In the data rows, zero lies at 4.5, halfway between 4 and 5.
Each pair is two rows. How far apart are they, by a hidden measure? 0 means very close, and 40 very far. Two or three weighted sums of its numbers give each row a place; it is the straight-line distance between the places.
[4 4 4 4 5 8 4 4 5 8 7 4 4 5]
[4 4 4 4 4 7 4 4 4 4 4 3 3 7] -> 22
[4 4 3 2 3 2 5 5 5 5 3 3 1 4]
[5 5 3 5 7 9 3 4 2 6 5 4 4 2] -> 20
[4 4 4 0 4 3 2 1 4 3 3 2 4 4]
[2 3 8 5 7 3 4 7 9 5 3 3 1 4] -> 19
[4 4 2 3 4 8 5 4 5 4 6 5 7 6]
[5 6 3 5 4 4 7 4 1 4 6 8 8 2] -> 7
[2 3 3 2 3 3 9 5 5 5 4 8 6 5]
[4 4 6 6 7 6 4 7 9 4 4 3 3 5] -> 20
[4 3 4 4 4 4 7 4 4 4 5 7 7 5]
[7 7 4 5 4 4 4 6 1 4 4 4 4 2] -> 15
[4 4 4 4 4 4 7 4 4 4 5 7 7 5]
[4 4 4 5 4 4 8 4 4 4 4 5 5 5] -> 4
[4 4 4 4 4 4 6 4 5 4 4 4 4 6]
[3 4 2 3 4 5 8 4 5 5 7 7 8 5] -> 21
[6 5 4 4 4 3 4 4 5 4 4 3 3 4]
[4 4 4 4 4 4 8 4 5 4 5 7 6 5] -> 14
[1 5 3 4 7 5 2 6 6 6 3 4 4 4]
[7 7 3 5 4 4 3 4 1 4 4 4 4 2] -> 23
[5 5 5 5 4 4 4 4 5 4 4 3 3 5]
[4 4 4 4 3 4 8 4 5 4 5 7 6 5] -> 12
[4 4 4 4 6 9 4 4 5 4 4 4 4 7]
[6 6 4 0 3 3 2 9 8 3 3 2 4 4] -> 37
[4 4 4 4 4 4 6 4 5 4 5 7 6 5]
[4 4 7 6 4 4 4 6 5 4 4 3 3 5] -> 10
[4 4 8 2 4 3 2 8 5 3 3 2 4 4]
[4 4 7 7 5 4 4 7 8 4 4 3 3 5] -> 35
[4 4 4 4 5 8 4 4 5 8 6 4 3 5]
[4 4 4 4 4 4 5 4 5 6 7 5 5 4] -> 18
[5 5 8 7 4 4 4 8 9 4 4 3 3 5]
[4 4 4 4 4 5 4 4 5 4 4 5 5 6] -> 22
[2 2 4 0 4 4 3 1 4 5 7 9 9 4]
[2 2 4 0 4 4 6 1 3 4 4 8 9 5] -> 16
[3 4 3 4 8 8 5 5 8 5 6 3 4 5]
[4 4 4 4 4 4 8 4 4 4 5 7 7 5] -> 5
[4 4 9 9 7 4 4 4 5 4 4 5 5 6]
[4 4 9 9 6 4 4 4 4 4 4 6 6 5] -> 5
[1 6 2 4 4 3 2 5 4 5 3 4 4 4]
[2 3 7 5 9 7 4 5 6 9 5 3 1 4] -> 28
[4 4 4 4 4 3 8 4 5 4 4 6 6 5]
[9 6 4 4 4 4 5 4 3 3 2 4 5 6] -> 23
[6 5 4 4 4 4 4 4 4 4 4 3 3 5]
[4 4 7 7 6 4 4 5 7 4 4 3 3 4] -> 24
[4 4 4 4 5 8 4 4 5 6 5 3 3 5]
[4 4 4 4 6 9 4 4 5 6 7 7 7 4] -> 15
[4 3 4 4 3 4 5 4 5 5 6 7 7 5]
[3 4 3 3 6 9 5 4 5 7 7 3 4 5] -> 23
[5 5 4 4 4 4 4 5 5 4 4 3 3 5]
[4 4 4 4 4 4 8 4 5 4 5 7 7 5] -> 19
[4 4 4 0 4 4 2 1 4 3 3 2 4 4]
[4 4 4 4 4 4 6 4 5 4 4 4 4 5] -> 11
[5 4 4 4 4 4 4 4 4 4 4 3 3 5]
[3 3 8 2 4 4 2 6 5 3 3 2 4 4] -> 33
[4 4 4 4 4 4 7 4 5 4 5 6 6 5]
[5 5 5 5 4 4 4 4 5 4 4 3 3 5] -> 11
[7 7 4 5 4 4 3 4 1 4 4 4 3 2]
[8 7 4 5 5 4 4 4 1 4 4 4 4 2] -> 6
[9 6 5 5 4 4 4 5 3 3 3 4 5 6]
[5 4 7 6 4 4 4 6 5 4 4 3 3 4] -> 16
[9 6 4 4 4 5 5 4 3 3 2 4 5 5]
[4 4 4 4 4 4 8 4 5 4 6 7 7 5] -> 25
[6 6 4 5 4 4 4 4 5 4 4 3 3 4]
[4 4 4 4 4 4 6 4 4 4 4 4 4 7] -> 15
[4 4 9 9 7 5 4 4 4 5 6 8 8 4]
[4 4 4 4 4 4 7 4 5 4 4 5 5 5] -> 28
[4 4 4 4 5 7 4 4 5 6 5 3 3 5]
[5 5 4 4 4 4 4 4 5 4 4 3 3 5] -> 4
[2 3 3 2 3 2 9 5 5 5 5 9 6 5]
[4 4 8 7 4 4 4 9 7 4 4 3 3 5] -> 13
[5 6 3 5 4 4 4 4 1 7 7 6 5 2]
[4 4 7 6 4 4 4 7 5 4 4 3 3 4] -> 22
[5 5 4 0 4 3 2 1 3 3 3 2 4 4]
[4 4 4 4 4 4 6 4 5 4 4 5 5 5] -> 15
[4 4 5 6 7 6 4 7 8 4 4 3 3 4]
[4 4 7 7 6 4 4 9 8 4 4 3 3 4] -> 6
[4 4 4 4 5 8 4 4 5 7 6 3 3 5]
[6 6 5 5 3 4 4 7 5 4 4 3 3 5] -> 2
[4 4 4 4 4 4 7 4 5 4 4 4 4 7]
[7 6 4 5 3 4 4 9 6 3 4 3 3 4] -> 21
[4 4 4 4 3 4 7 4 4 4 4 6 6 5]
[7 6 4 4 4 4 4 5 5 4 4 3 3 4] -> 10
[2 6 4 5 4 2 2 6 6 6 3 4 4 4]
[4 4 4 4 4 4 7 4 5 4 5 6 6 5] -> 9
[5 4 4 4 4 4 4 5 5 4 4 3 3 4]
[5 5 3 5 4 4 7 4 1 4 5 6 6 2] -> 10
[5 5 5 5 4 4 4 4 5 4 4 3 3 4]
[5 5 5 5 4 4 4 4 5 4 4 3 3 5] -> 4
[4 4 5 5 8 9 4 4 5 8 6 3 3 5]
[4 4 4 4 4 4 5 4 4 7 7 5 5 5] -> 15
[5 6 3 5 4 4 6 4 1 4 5 6 6 3]
[8 8 4 5 5 4 3 9 4 4 4 4 3 2] -> 20
[4 4 4 4 4 4 6 4 4 4 4 6 6 5]
[6 6 2 3 4 5 5 4 5 4 6 3 4 5] -> 8
[5 6 8 8 6 4 3 9 4 4 4 4 4 2]
[6 5 4 4 4 4 3 4 5 4 4 3 3 4] -> 20
[4 4 4 4 4 4 7 4 4 4 5 7 6 5]
[2 2 4 0 4 7 2 1 4 4 6 9 9 4] -> 6
[9 8 3 5 4 4 4 9 7 4 4 4 4 2]
[4 4 4 4 4 4 6 4 5 4 4 5 5 6] -> 28
[4 4 4 5 7 6 4 6 8 4 4 3 3 5]
[4 4 3 0 4 3 2 1 4 3 3 2 4 4] -> 11
[7 6 4 4 4 4 4 9 9 4 4 3 3 4]
[3 4 2 3 4 5 8 4 5 4 6 4 5 7] -> 23
[5 5 4 4 4 4 4 4 5 4 4 3 3 5]
[2 6 2 4 4 3 2 5 4 6 3 4 4 4] -> 7
[4 4 4 4 4 4 7 4 5 4 5 6 6 5]
[4 4 4 4 4 4 6 4 5 4 4 4 4 6] -> 11
[4 3 4 4 3 4 7 4 4 4 4 5 5 5]
[3 4 2 3 4 5 9 4 5 5 7 7 8 5] -> 19
[7 7 5 5 4 4 4 4 5 8 6 3 3 4]
[5 5 5 5 4 4 4 5 5 4 4 3 3 5] -> 17
[5 5 6 5 4 4 4 4 4 4 4 3 3 4]
[6 5 4 4 4 4 4 4 5 4 4 3 3 5] -> 11
[4 4 4 4 4 4 6 4 5 5 6 6 6 5]
[4 4 4 4 4 5 4 4 5 7 6 4 4 4] -> 8
[3 4 2 3 4 5 9 4 4 5 7 7 9 5]
[4 4 8 7 4 4 4 8 6 4 4 3 3 5] -> 20
[4 4 4 4 4 4 7 4 4 4 4 6 5 5]
[1 5 5 6 4 2 2 8 5 6 3 4 4 4] -> 5
[6 6 4 4 4 3 4 4 5 4 4 3 3 4]
[7 6 4 5 3 4 4 9 6 4 4 3 3 5] -> 12
[4 4 4 4 4 4 6 4 5 5 6 7 7 4]
[4 4 8 6 4 4 4 7 5 4 4 3 3 5] -> 24
[2 3 4 2 9 9 4 5 5 7 8 9 8 5]
[9 6 5 4 4 4 5 4 3 3 2 4 5 6] -> 16
[4 4 4 4 4 4 6 4 4 4 4 6 5 5]
[4 4 4 4 6 8 4 4 6 6 4 3 3 4] -> 6
[4 4 5 5 7 7 4 5 8 4 4 3 3 5]
[5 5 3 5 5 4 7 4 1 5 5 7 7 2] -> 16
[6 5 3 5 4 4 8 4 1 4 5 7 7 2]
[4 4 5 6 9 7 4 4 6 6 5 3 3 4] -> 18
[3 4 2 3 4 7 6 4 5 9 9 4 5 5]
[4 4 4 4 4 4 4 4 4 7 7 5 5 4] -> 10
[6 5 4 4 4 4 4 4 4 4 4 3 3 5]
[5 5 4 4 3 4 4 4 5 4 4 3 3 4] -> 7
[1 5 2 4 4 4 2 5 4 6 4 7 6 5]
[6 5 4 4 4 4 4 8 9 4 4 3 3 4] -> 27
[5 6 4 6 9 7 3 6 5 5 4 4 4 2]
[5 5 5 5 3 4 4 4 4 4 4 3 3 4] -> 5
[4 4 4 4 4 6 4 4 5 7 6 3 3 5]
[5 5 4 4 4 4 4 4 5 4 4 3 3 4] -> 4
[5 4 4 4 4 4 4 4 5 4 4 3 3 4]
[4 4 4 4 4 5 4 4 5 7 6 4 4 5] -> 5
[8 5 4 5 5 8 5 4 3 5 3 4 5 6]
[5 6 3 5 4 4 5 4 1 7 7 6 6 2] -> 18
[4 4 4 4 4 7 4 4 5 4 4 4 4 7]
[4 4 4 4 4 6 4 4 5 7 6 3 3 5] -> 15
[2 2 3 0 4 4 5 1 4 3 3 4 6 6]
[3 4 6 6 8 6 5 8 9 4 6 3 4 5] -> 23
[5 6 3 5 5 5 4 4 1 6 7 8 7 2]
[4 4 4 4 4 4 7 4 4 4 4 5 5 5] -> 20
[1 5 2 4 4 3 5 5 4 6 4 7 6 5]
[6 5 4 4 3 4 4 4 4 4 4 3 3 4] -> 11
[1 5 2 4 4 4 2 5 4 7 5 6 5 4]
[6 5 4 4 4 4 4 4 5 4 4 3 3 5] -> 6
[4 4 4 4 4 6 4 4 5 8 6 4 3 5]
[6 5 6 6 4 4 4 9 8 4 4 3 3 4] -> 11
[7 5 4 4 4 4 6 4 3 3 3 5 6 6]
[4 4 4 4 4 4 5 4 5 3 4 4 4 6] -> 7
[8 5 7 6 5 4 5 7 4 3 2 4 5 5]
[7 6 5 5 4 4 4 4 4 8 8 6 6 5] -> 22
[4 4 4 4 3 4 6 4 4 4 5 6 6 5]
[7 6 5 4 3 3 4 9 6 4 4 3 3 5] -> 20
[9 8 3 5 4 4 3 9 6 4 4 4 3 2]
[5 6 3 5 4 4 7 4 1 4 5 7 6 2] -> 22
[6 6 3 5 5 4 4 4 1 4 4 4 4 2]
[7 5 4 4 5 7 5 4 3 3 3 8 8 6] -> 6
[6 5 4 4 4 4 4 4 5 4 4 3 3 4]
[5 5 9 7 4 4 4 7 9 4 4 3 3 4] -> 27
[7 5 4 4 4 4 8 4 3 3 3 6 7 6]
[7 5 4 4 4 4 7 4 3 3 3 7 8 6] -> 5
[4 4 4 4 4 5 4 4 5 4 5 7 7 5]
[5 5 8 6 4 4 4 4 5 4 6 8 7 5] -> 14
[4 4 4 4 4 4 7 4 5 4 5 6 5 5]
[2 2 4 0 4 6 2 2 4 9 7 3 4 4] -> 19
[6 6 5 5 4 4 4 6 5 4 4 3 3 4]
[7 5 4 5 7 9 4 4 3 3 2 5 6 7] -> 20
[5 5 2 3 4 5 5 4 5 4 6 3 4 5]
[4 4 4 4 4 7 4 4 5 7 5 3 3 4] -> 9
[4 4 4 4 4 4 8 4 5 4 4 6 6 5]
[4 4 4 4 4 5 4 4 5 7 6 4 4 5] -> 14
[7 6 4 4 4 4 4 5 5 4 4 3 3 5]
[4 4 4 4 4 4 5 4 5 4 4 4 4 6] -> 10
[4 4 4 0 4 3 2 1 4 3 3 2 4 4]
[4 4 4 4 4 4 7 4 5 4 5 7 6 5] -> 14
[5 5 5 5 4 4 4 5 5 4 4 3 3 4]
[2 2 8 4 9 9 2 1 4 7 9 8 9 4] -> 24
[2 2 3 0 4 3 5 1 4 4 5 8 9 4]
[4 4 4 4 4 4 7 4 4 4 4 6 6 5] -> 8
[4 4 6 6 9 7 4 4 4 8 8 5 5 5]
[4 4 4 5 8 9 4 4 5 7 8 7 6 5] -> 10
[7 7 4 6 4 4 3 7 2 4 4 4 3 2]
[6 5 4 4 4 4 4 4 5 4 4 3 3 5] -> 9
[2 3 3 2 7 9 5 6 8 7 4 3 1 4]
[5 5 4 5 3 4 4 4 5 4 4 3 3 4] -> 36
[5 5 3 5 8 9 4 4 1 4 6 8 8 2]
[8 5 4 4 4 4 7 4 3 3 3 7 8 6] -> 9
[4 4 4 4 4 4 6 4 4 4 4 5 5 5]
[2 2 4 0 4 4 5 1 4 3 4 6 8 5] -> 11
[4 4 7 7 7 5 4 6 8 4 4 3 3 4]
[6 5 4 5 4 3 4 4 5 4 4 3 3 5] -> 23
[7 7 4 5 4 3 4 4 1 4 4 4 4 2]
[6 5 3 5 4 4 6 4 1 4 4 5 5 3] -> 4
[6 5 5 5 3 4 4 4 4 4 4 3 3 4]
[4 4 4 4 4 4 8 4 4 4 5 7 6 5] -> 13
[4 4 4 4 4 4 6 4 4 4 4 5 5 5]
[5 5 3 5 4 4 8 4 1 5 6 8 7 2] -> 14
[4 4 4 4 4 4 6 4 4 5 6 6 5 5]
[4 4 4 4 3 4 7 4 4 4 5 7 6 5] -> 2
[1 5 2 4 4 4 2 5 4 6 3 6 6 5]
[6 5 4 4 4 4 4 6 5 4 4 3 3 5] -> 13
[3 3 3 3 8 9 5 4 5 9 8 3 5 5]
[4 4 4 5 6 8 4 4 6 5 4 3 3 4] -> 14
[2 2 3 0 4 3 5 1 4 4 5 7 8 4]
[5 5 4 4 4 4 4 4 4 4 4 3 3 4] -> 12
[5 5 5 0 4 3 2 1 4 3 3 2 4 4]
[2 2 6 3 9 9 2 1 4 3 5 9 9 4] -> 23
[4 4 4 4 3 4 5 4 5 6 7 5 5 4]
[4 4 4 4 4 3 7 4 4 4 6 7 6 4] -> 9
[4 4 4 4 4 6 4 4 5 7 6 4 4 5]
[8 6 5 5 5 4 4 4 3 3 3 4 5 6] -> 13
[7 5 4 4 4 4 7 4 3 3 3 7 8 6]
[1 5 2 4 4 2 4 5 4 5 3 5 5 5] -> 13
[4 4 4 4 4 4 6 4 5 4 4 6 6 5]
[5 5 4 4 4 5 5 4 5 4 6 3 4 5] -> 2
[2 2 6 2 9 9 2 3 8 4 3 2 4 4]
[3 4 2 3 4 8 5 4 5 9 9 4 5 5] -> 33
[6 6 3 5 4 4 3 4 1 4 4 4 4 2]
[4 4 4 4 4 4 7 4 5 4 4 6 6 5] -> 23
[5 4 4 4 3 4 4 4 5 4 4 3 3 5]
[4 4 5 6 8 6 4 6 8 4 4 3 3 5] -> 17
[5 5 4 4 4 4 4 4 5 4 4 3 3 5]
[5 4 4 4 4 4 4 4 5 4 4 3 3 4] -> 6
[4 4 4 4 4 4 8 4 5 4 5 7 6 5]
[4 4 7 7 6 4 4 7 8 4 4 3 3 5] -> 9
[5 6 3 5 4 4 6 4 1 4 4 5 5 3]
[4 4 7 6 4 4 4 8 6 4 4 3 3 5] -> 12
[4 4 4 4 5 9 4 4 4 8 8 5 5 5]
[8 6 6 5 4 4 5 4 3 3 2 5 5 6] -> 14
[4 4 4 4 4 4 4 4 5 4 4 3 3 5]
[6 6 4 4 4 4 4 4 5 4 4 3 3 4] -> 6
[2 2 4 1 9 9 2 2 6 6 4 2 4 4]
[4 4 9 8 5 4 4 9 7 4 4 3 3 4] -> 15
[1 5 2 4 4 2 5 5 4 6 4 7 6 4]
[4 4 4 4 4 4 6 4 5 4 5 7 6 5] -> 5
[4 4 5 6 8 6 4 6 8 4 4 3 3 5]
[3 4 2 3 7 9 5 4 5 8 9 6 7 5] -> 17
[5 6 3 5 5 4 7 4 1 5 5 7 6 2]
[8 5 4 4 4 4 4 4 3 3 3 4 5 6] -> 17
[4 4 4 4 4 4 7 4 5 4 6 7 7 5]
[2 2 3 0 4 4 8 1 4 4 5 9 9 5] -> 15
[3 4 2 3 4 5 9 4 5 5 7 7 8 5]
[1 5 2 4 4 3 3 5 4 5 4 6 5 5] -> 33
[4 4 4 5 7 7 4 5 7 4 4 3 3 4]
[4 4 9 9 7 5 4 4 5 4 4 6 5 5] -> 20
[4 4 4 4 4 4 5 4 5 7 7 5 5 5]
[8 6 5 5 4 4 4 4 3 3 2 4 5 5] -> 15
[4 4 4 4 4 4 7 4 5 4 5 7 6 5]
[6 5 5 5 4 4 4 4 5 4 4 3 3 4] -> 8
[4 4 4 4 5 8 4 4 5 6 5 3 3 4]
[2 3 3 1 3 2 9 5 5 5 4 7 5 5] -> 21
[6 6 3 5 4 4 3 4 1 4 4 4 4 2]
[5 6 7 8 8 5 3 8 6 4 4 4 4 2] -> 28
[4 4 4 5 4 4 8 4 4 4 5 7 6 5]
[4 4 4 4 4 4 5 4 5 4 4 4 4 6] -> 10
[2 6 2 4 4 3 2 5 4 5 3 4 4 4]
[7 6 4 5 4 4 4 5 5 4 4 3 3 5] -> 10
[1 5 2 4 4 2 4 5 4 6 3 5 4 6]
[4 4 4 4 6 8 4 4 5 7 5 3 3 5] -> 15
[4 4 4 4 4 4 6 4 5 4 4 5 5 5]
[3 4 7 6 5 5 5 8 6 4 6 3 4 5] -> 16
[4 4 4 4 3 4 7 4 4 4 5 7 7 5]
[4 4 4 4 4 4 6 4 5 5 7 7 6 5] -> 4
[1 5 2 4 4 3 4 5 4 6 5 7 6 4]
[6 5 4 4 4 4 4 4 4 4 4 3 3 4] -> 8
[4 4 9 9 7 4 3 4 5 4 6 8 8 4]
[5 5 4 4 4 3 4 4 5 4 4 3 3 4] -> 35
[7 6 3 5 4 4 3 4 1 4 4 4 4 2]
[6 5 7 8 5 4 4 8 2 4 4 4 4 2] -> 18
[5 5 4 4 4 4 4 4 5 4 4 3 3 5]
[4 4 4 4 4 5 4 4 4 4 4 5 5 6] -> 5
[4 4 9 9 5 4 4 4 5 8 6 3 3 5]
[6 5 4 4 4 4 4 4 5 4 4 3 3 4] -> 24
[5 6 7 8 6 4 3 9 3 4 4 4 4 2]
[4 4 4 4 4 4 5 4 5 4 4 5 5 6] -> 6
[6 5 4 4 4 4 4 7 5 4 4 3 3 4]
[4 3 4 0 4 3 2 1 4 3 3 2 4 4] -> 9
[2 2 4 0 4 4 6 1 4 3 3 4 6 7]
[4 4 4 4 4 4 5 4 4 6 6 6 5 4] -> 26
[4 4 4 4 4 6 4 4 5 7 6 4 3 4]
[4 4 4 4 3 4 9 4 4 4 4 7 6 5] -> 14
[7 7 5 6 4 4 4 5 1 4 4 4 3 2]
[5 5 8 7 4 4 4 4 5 7 5 3 3 5] -> 19
[4 4 4 4 4 4 5 4 4 4 4 4 4 5]
[5 6 4 5 9 9 3 4 1 9 8 5 5 2] -> 8
[2 3 3 2 7 9 4 5 7 8 4 3 1 5]
[5 5 4 4 4 4 4 4 4 4 4 3 3 4] -> 26
[2 6 2 4 4 3 2 5 4 5 3 4 4 4]
[2 2 4 0 4 4 4 1 4 3 3 3 5 8] -> 19
[5 5 5 5 4 4 4 4 4 4 4 3 3 5]
[4 4 4 5 9 9 4 4 4 4 4 5 4 6] -> 16
[7 5 4 4 5 4 7 4 3 3 3 7 7 6]
[4 4 4 4 4 6 4 4 5 7 5 3 3 5] -> 6
[5 4 4 4 4 4 4 4 5 4 4 3 3 5]
[8 5 4 4 4 4 5 3 3 3 2 4 5 6] -> 5
[2 6 2 4 4 3 2 5 4 5 3 4 4 4]
[6 6 4 4 4 4 4 4 4 3 4 3 3 5] -> 6
[4 4 4 4 3 4 7 4 5 4 6 7 7 5]
[4 4 4 4 4 4 4 4 5 6 7 5 4 4] -> 11
[6 6 6 6 4 4 4 6 9 4 4 3 3 4]
[3 3 3 0 4 3 2 1 4 3 3 2 4 4] -> 23
[5 4 4 5 4 4 4 4 5 4 4 3 3 5]
[2 2 3 2 4 9 5 5 5 5 3 4 2 8] -> 39
[5 5 4 4 4 4 4 4 4 4 4 3 3 5]
[4 4 9 8 4 4 4 8 9 4 4 3 3 5] -> 25
[6 5 3 5 4 4 6 4 1 4 5 6 6 2]
[4 4 4 4 4 4 6 4 5 5 6 8 7 5] -> 10
[5 5 5 5 3 4 4 4 4 4 4 3 3 4]
[5 5 3 5 4 4 6 4 1 4 5 7 7 3] -> 9
[5 5 3 5 4 4 4 4 1 6 7 7 7 2]
[4 4 4 4 4 5 4 4 4 7 6 4 4 5] -> 18
[5 5 4 4 3 4 4 4 5 4 4 3 3 4]
[5 5 3 5 4 4 4 4 1 7 8 6 6 2] -> 19
[2 3 4 0 4 6 3 1 4 3 3 3 5 8]
[4 4 8 7 6 4 4 9 8 4 4 3 3 5] -> 24
[2 2 4 0 7 9 2 1 4 8 6 3 4 4]
[5 6 3 5 4 4 5 4 1 4 4 5 5 3] -> 24
[4 4 9 7 4 4 4 9 7 4 4 3 3 5]
[4 4 4 4 4 4 4 4 4 4 4 3 3 4] -> 20
[4 4 4 4 4 4 7 4 4 4 5 6 6 5]
[2 3 9 5 5 4 2 7 5 3 3 2 4 4] -> 21
[1 5 2 4 4 3 2 5 4 5 3 4 4 5]
[6 6 3 5 4 4 4 4 1 4 4 4 3 2] -> 13
[4 4 6 7 7 5 4 7 9 4 4 3 3 5]
[4 4 4 5 5 9 4 4 4 4 5 7 7 5] -> 13
[5 6 3 5 4 4 7 4 1 5 5 8 7 2]
[4 4 4 4 4 4 6 4 4 4 4 4 4 7] -> 19
[6 5 4 4 3 4 4 9 6 4 4 3 3 4]
[5 5 8 4 3 2 5 6 8 9 4 3 1 4] -> 27
